0: [5 3 5 4 3 6 2 3 7 6 4 4 3 5 4 5 7]
1: [6 9 5 9 8 2 4 6 3 4 4 3 7 8 6 3 6]
2: [5 3 4 5 4 5 3 3 6 5 4 4 4 6 4 3 5]
3: [8 5 5 3 6 4 6 3 6 6 5 2 4 6 4 1 5]
4: [5 7 5 7 9 4 4 5 9 2 7 1 6 7 5 4 9]
5: [5 4 4 5 4 4 6 3 3 6 1 4 7 6 2 5 6]
6: [4 3 5 5 5 2 3 6 5 5 4 5 6 6 7 9 6]
7: [4 2 5 5 3 5 6 3 4 7 2 5 5 6 4 4 2]
8: [3 4 1 3 4 4 5 4 4 2 3 4 8 1 4 6 6]
9: [6 5 4 5 6 3 3 6 4 6 3 5 2 5 8 6 3]
10: [5 5 5 6 3 4 4 5 3 4 5 3 5 3 5 1 4]
11: [3 6 6 5 5 4 5 2 1 5 9 6 2 6 6 0 4]
12: [4 3 8 8 3 4 2 7 3 6 8 5 2 6 8 3 2]
13: [6 6 4 7 5 4 3 3 4 4 2 2 6 4 5 3 6]
14: [2 3 5 2 4 5 4 5 7 2 4 6 7 4 2 7 7]
15: [2 3 7 4 5 6 4 5 5 5 8 6 5 6 4 4 4]
16: [6 3 2 1 1 3 5 4 7 4 1 5 5 2 3 5 5]
17: [8 5 4 3 5 4 6 3 6 6 4 2 4 5 4 1 4]
18: [7 5 3 5 4 3 4 5 3 5 4 3 7 6 4 3 4]
19: [5 4 7 7 4 6 3 7 4 7 8 5 0 6 8 2 3]
20: [6 5 5 3 4 5 5 4 4 4 2 5 5 3 4 3 2]
21: [2 3 6 5 3 7 3 3 5 7 6 5 0 6 4 3 5]
22: [6 4 5 6 4 5 6 6 5 4 3 3 5 4 3 5 3]
23: [5 6 7 6 7 5 4 5 6 5 7 3 2 4 5 5 5]
24: [4 4 4 3 5 4 5 4 4 4 6 5 3 3 6 6 5]
25: [3 5 5 7 3 3 3 5 3 6 4 5 6 7 5 6 6]
26: [5 5 5 7 6 4 3 5 3 5 5 5 5 6 6 6 2]
27: [9 5 6 7 6 5 7 6 6 4 3 1 6 6 3 5 5]
28: [2 1 4 3 4 5 4 3 4 6 9 6 3 5 6 5 5]
29: [8 6 2 4 7 4 9 3 4 3 4 2 9 4 1 4 4]
30: [1 4 5 7 3 5 1 5 3 5 8 5 4 6 6 5 6]
31: [6 2 1 4 3 3 4 5 4 8 1 6 6 8 7 5 2]
32: [3 3 5 4 3 5 4 4 5 5 5 5 0 3 6 6 4]
33: [6 8 1 6 6 0 4 4 3 4 2 5 4 4 7 7 4]
34: [5 0 6 3 4 8 7 4 7 5 9 3 2 3 2 1 4]
35: [4 7 6 4 6 5 5 5 3 5 4 5 5 5 5 4 5]
36: [1 6 6 3 5 6 9 1 3 3 6 4 4 3 0 1 5]
37: [4 4 6 2 7 6 7 4 5 5 7 5 4 4 2 3 4]
38: [4 3 4 5 4 5 4 5 6 3 6 4 3 1 6 7 3]
39: [5 7 4 4 6 2 6 4 2 4 6 5 6 5 5 4 3]
40: [5 6 5 5 3 3 3 4 2 4 4 6 4 4 6 6 4]
41: [3 4 5 6 2 6 5 3 3 4 5 4 6 3 3 3 3]
42: [4 4 1 4 4 2 3 5 2 6 3 8 5 6 8 6 3]
43: [5 7 7 1 5 8 8 4 5 2 4 4 4 0 0 4 5]
44: [2 4 7 2 3 6 7 4 2 3 6 7 4 2 3 4 2]
45: [3 7 5 4 5 5 5 5 4 4 5 5 2 3 5 4 4]
46: [2 6 3 4 5 2 1 4 4 6 7 8 2 7 9 7 5]
47: [6 2 6 4 2 5 3 8 8 4 3 3 3 2 5 7 6]
48: [4 5 4 6 6 4 6 5 0 4 5 7 9 6 3 5 2]
49: [2 1 4 5 3 4 2 4 4 5 9 6 4 6 6 6 5]
50: [1 6 4 1 5 4 6 4 3 2 6 7 6 2 3 6 3]
51: [2 4 6 7 2 6 1 7 3 5 6 5 3 4 7 6 3]
52: [4 3 3 2 4 4 6 4 7 4 5 5 5 5 1 5 7]
53: [4 3 5 2 1 5 5 4 4 4 2 6 6 2 3 5 2]
54: [4 4 4 5 5 3 3 6 4 6 5 6 3 8 8 6 4]
55: [3 3 6 3 2 7 5 3 7 4 4 4 3 1 3 5 5]
56: [3 5 7 5 5 5 5 2 1 6 9 5 2 6 6 0 4]
57: [5 5 5 5 6 5 3 5 5 6 4 5 2 4 7 4 4]
58: [1 5 5 0 3 4 6 5 4 1 6 7 4 0 3 5 5]
59: [7 5 6 5 7 3 3 7 5 3 8 3 5 5 7 7 5]
60: [4 4 1 2 4 4 5 4 4 3 3 4 7 1 4 5 5]
61: [6 6 4 4 6 4 4 5 4 5 3 5 3 4 7 5 3]
62: [7 5 3 5 6 3 6 5 4 5 3 3 9 6 4 4 3]
63: [7 4 4 2 4 4 8 2 6 6 1 5 4 5 3 3 4]
64: [3 3 4 0 5 5 9 2 5 2 6 6 8 3 0 7 4]
65: [3 5 7 6 2 7 0 8 5 4 3 5 0 2 7 5 5]
66: [8 5 2 6 4 3 4 4 1 5 1 3 9 7 4 6 3]
67: [1 4 6 6 4 4 3 5 3 5 7 5 5 6 6 4 5]
68: [6 3 3 1 1 4 6 3 6 6 0 5 4 2 3 6 3]
69: [6 6 2 4 6 4 7 3 4 3 3 4 9 5 1 7 4]
70: [2 6 7 6 5 5 0 8 5 1 8 5 1 1 9 4 4]
71: [5 3 6 3 6 7 6 6 7 5 5 5 1 4 5 3 3]
72: [5 5 5 5 6 5 4 5 4 4 4 6 5 7 5 6 5]
73: [1 5 5 1 4 4 5 6 3 1 6 7 4 0 3 5 5]
74: [3 3 6 4 4 6 3 4 5 3 5 5 4 3 5 3 4]
75: [5 8 2 6 6 2 6 3 3 2 0 6 8 5 2 8 5]
76: [5 4 3 7 4 3 4 5 4 5 4 3 6 5 6 4 5]
77: [5 5 2 3 4 3 5 3 6 1 0 5 7 2 2 7 4]
78: [7 5 2 2 5 5 9 3 5 7 2 4 6 6 2 2 4]
79: [7 3 8 7 4 6 2 6 6 6 7 1 3 5 6 5 5]
80: [5 7 5 8 7 3 2 3 2 5 5 5 3 7 9 6 4]
81: [4 4 4 2 4 3 5 4 4 4 5 7 5 4 4 7 4]
82: [3 0 6 3 1 7 1 8 7 5 7 4 3 2 7 5 5]
83: [5 5 5 4 4 5 6 5 5 4 2 3 4 2 4 5 5]
84: [4 3 4 5 4 5 5 4 5 3 2 5 6 3 3 8 3]
85: [5 2 3 0 1 5 6 5 7 3 3 5 4 0 3 4 3]
86: [5 2 4 4 4 4 4 5 6 5 5 5 4 6 3 5 6]
87: [6 4 6 3 3 6 7 4 5 6 3 4 5 4 1 3 4]
88: [3 1 7 4 2 6 1 7 6 5 9 3 2 3 6 4 6]
89: [7 5 6 3 6 5 6 4 5 6 4 4 3 5 5 2 3]
90: [7 8 5 6 6 6 5 6 5 3 5 3 3 3 4 2 4]
91: [5 3 3 2 3 3 5 3 5 5 2 5 6 3 4 5 3]
92: [5 3 4 4 5 3 5 3 4 5 6 6 4 7 4 6 5]
93: [4 5 4 4 3 4 5 4 4 3 2 5 6 2 4 5 4]
94: [5 5 7 4 8 6 4 5 6 5 8 4 1 4 5 5 5]
95: [2 7 5 5 6 5 5 3 4 3 4 6 3 3 4 7 5]

[5 2 7 5 2 6 1 8 8 2 4 3 2 0 6 4 6] 47 82
[4 6 5 4 6 5 4 5 3 5 4 5 4 5 5 5 5] 35 72
[5 5 2 4 6 2 5 3 6 2 1 5 7 3 2 8 5] 77 75
[5 6 4 6 4 4 5 4 3 4 5 2 6 3 5 1 4] 10 13
[5 3 1 4 4 3 5 5 4 7 1 6 6 7 5 5 2] 31 42
[7 3 4 0 5 7 8 3 9 3 5 1 5 0 0 4 6] 43 85
[4 5 4 5 5 3 3 6 3 6 4 6 3 8 8 6 5] 54 9
[5 4 3 7 4 3 3 4 3 5 4 3 7 6 6 4 5] 76 18
[2 3 5 7 3 6 0 6 3 6 6 5 3 5 7 5 3] 51 30
[7 3 7 7 4 5 2 6 6 6 7 2 3 5 7 4 4] 79 23
[5 8 5 7 8 5 5 5 5 4 4 2 5 4 4 1 6] 90 13
[6 3 7 9 3 6 2 7 5 6 4 3 3 7 7 6 4] 79 51
[2 6 4 5 4 5 3 4 7 1 3 5 5 3 3 7 8] 14 95
[3 3 5 0 4 5 9 2 4 1 7 7 8 3 0 8 4] 64 50
[4 5 1 4 5 1 3 5 2 6 3 8 5 5 8 6 2] 42 9
[6 7 2 5 6 1 5 4 0 6 5 5 4 7 8 1 3] 39 18
[5 3 5 1 6 6 6 5 6 6 6 5 3 3 3 3 4] 37 71
[5 7 5 1 5 7 8 4 4 2 3 4 5 0 0 4 4] 43 83
[6 3 4 6 3 6 4 5 7 6 5 1 4 5 5 3 6] 2 0
[2 2 7 5 4 6 3 5 5 6 9 6 3 6 6 5 3] 15 49
[4 2 3 0 2 5 7 4 6 3 3 5 4 0 3 5 4] 85 16
[5 5 3 4 6 2 5 3 5 1 1 5 7 3 2 8 4] 77 75
[4 6 6 5 6 5 6 5 3 4 4 6 5 5 4 4 3] 35 72
[3 6 3 6 6 5 4 5 5 3 4 3 6 5 3 2 7] 13 76
[4 5 4 6 6 4 5 5 0 4 4 7 8 6 4 4 1] 48 39
[5 4 3 1 4 5 6 4 6 4 3 4 6 3 1 5 8] 52 60
[3 5 0 2 6 2 4 5 3 5 4 9 7 8 6 6 4] 42 81
[4 5 9 6 4 7 5 6 5 4 6 2 4 3 4 4 4] 23 74
[5 7 1 5 5 1 7 4 1 4 0 6 9 6 4 6 3] 75 66
[5 6 2 5 9 4 6 2 5 3 4 3 7 5 3 5 7] 69 29
[4 4 4 3 3 4 6 3 3 4 4 6 5 4 3 7 2] 81 84
[4 0 5 3 3 6 6 5 6 5 9 4 3 3 3 3 5] 34 28
[7 5 3 5 4 4 4 5 4 5 3 4 6 5 4 2 4] 18 76
[6 3 5 6 3 6 3 6 7 6 6 1 3 5 6 4 7] 79 0
[3 5 3 3 2 4 5 4 4 3 3 5 5 2 4 4 5] 93 60
[5 3 7 6 4 6 3 7 4 6 9 4 0 6 7 2 3] 19 12
[8 6 6 8 7 3 5 3 6 5 3 2 5 8 4 5 7] 27 13
[6 4 3 3 5 3 5 3 5 6 6 6 4 8 4 6 6] 92 86
[1 3 6 3 3 5 3 5 7 2 4 6 6 4 3 7 7] 14 52
[5 5 3 5 3 4 2 7 4 6 4 4 4 5 7 4 6] 76 57
[7 6 5 8 6 4 3 4 4 6 2 4 5 8 6 5 3] 26 72
[5 5 6 6 6 4 5 6 6 2 3 4 6 5 3 5 5] 22 72
[6 3 6 3 2 5 4 7 7 3 3 3 3 1 4 5 5] 47 83
[4 4 4 4 1 2 2 5 3 5 4 5 4 3 6 7 4] 40 81
[8 2 6 7 3 6 3 7 7 5 2 2 5 5 5 4 3] 22 79
[3 5 4 3 3 3 5 1 3 3 4 7 4 4 3 6 5] 81 93
[6 4 3 5 6 3 5 6 4 5 4 4 9 6 4 6 3] 62 18
[4 6 4 4 6 4 5 4 4 5 5 6 2 3 6 4 4] 45 24
[8 7 6 5 8 4 7 5 3 5 3 4 3 7 6 2 3] 89 61
[5 3 7 9 3 6 3 7 5 6 4 3 3 7 6 6 4] 79 51
[1 3 7 3 3 6 2 6 7 2 5 7 5 3 4 8 7] 14 74
[4 2 5 6 5 6 5 3 5 5 4 3 6 6 3 3 7] 2 86
[3 4 3 3 3 5 3 5 5 4 8 5 2 3 7 4 7] 24 28
[4 2 7 4 3 7 5 5 6 6 4 4 5 5 2 4 4] 87 86
[1 2 6 4 2 7 3 5 4 6 7 6 0 3 6 1 2] 21 32
[2 5 4 8 4 3 3 5 2 5 3 5 7 7 6 6 5] 25 76
[1 6 4 4 5 3 2 5 3 3 7 8 4 5 8 6 6] 46 67
[4 6 4 4 3 5 6 4 3 3 2 5 6 2 2 4 3] 93 20
[7 5 7 4 7 4 3 7 7 3 8 3 5 5 5 8 6] 59 23
[3 5 1 6 4 2 4 2 3 6 4 6 5 7 8 5 5] 42 54
[5 5 8 8 8 6 3 6 6 4 8 1 4 5 5 5 5] 23 79
[5 5 3 5 3 5 4 6 4 3 6 3 5 2 5 3 2] 10 41
[5 6 4 5 6 4 5 4 4 5 6 4 3 6 5 3 6] 35 45
[4 5 4 3 5 5 6 4 4 5 6 6 5 5 3 3 4] 37 35
[5 6 4 4 5 4 6 2 2 5 5 5 5 5 5 5 3] 39 35
[3 3 3 4 3 6 3 6 5 6 5 5 2 4 5 5 5] 32 86
[6 5 5 8 5 4 2 4 3 6 3 5 4 7 7 5 3] 26 80
[4 3 7 3 5 7 7 5 5 5 7 4 4 5 2 0 2] 37 34
[2 5 4 6 3 4 3 5 3 5 3 6 7 6 5 7 6] 25 72
[6 5 5 3 4 6 7 2 6 4 2 3 4 4 1 4 6] 87 63
[0 7 3 6 5 3 4 3 2 3 8 5 7 6 4 3 8] 67 30
[3 6 4 3 5 4 3 6 5 4 9 6 2 3 7 5 6] 24 45
[3 3 4 7 5 5 6 2 5 5 2 4 6 6 2 6 6] 5 84
[3 5 1 2 6 2 4 5 3 5 4 8 6 8 7 7 5] 42 54
[5 3 4 5 4 4 3 5 6 4 5 4 3 5 4 7 6] 86 0
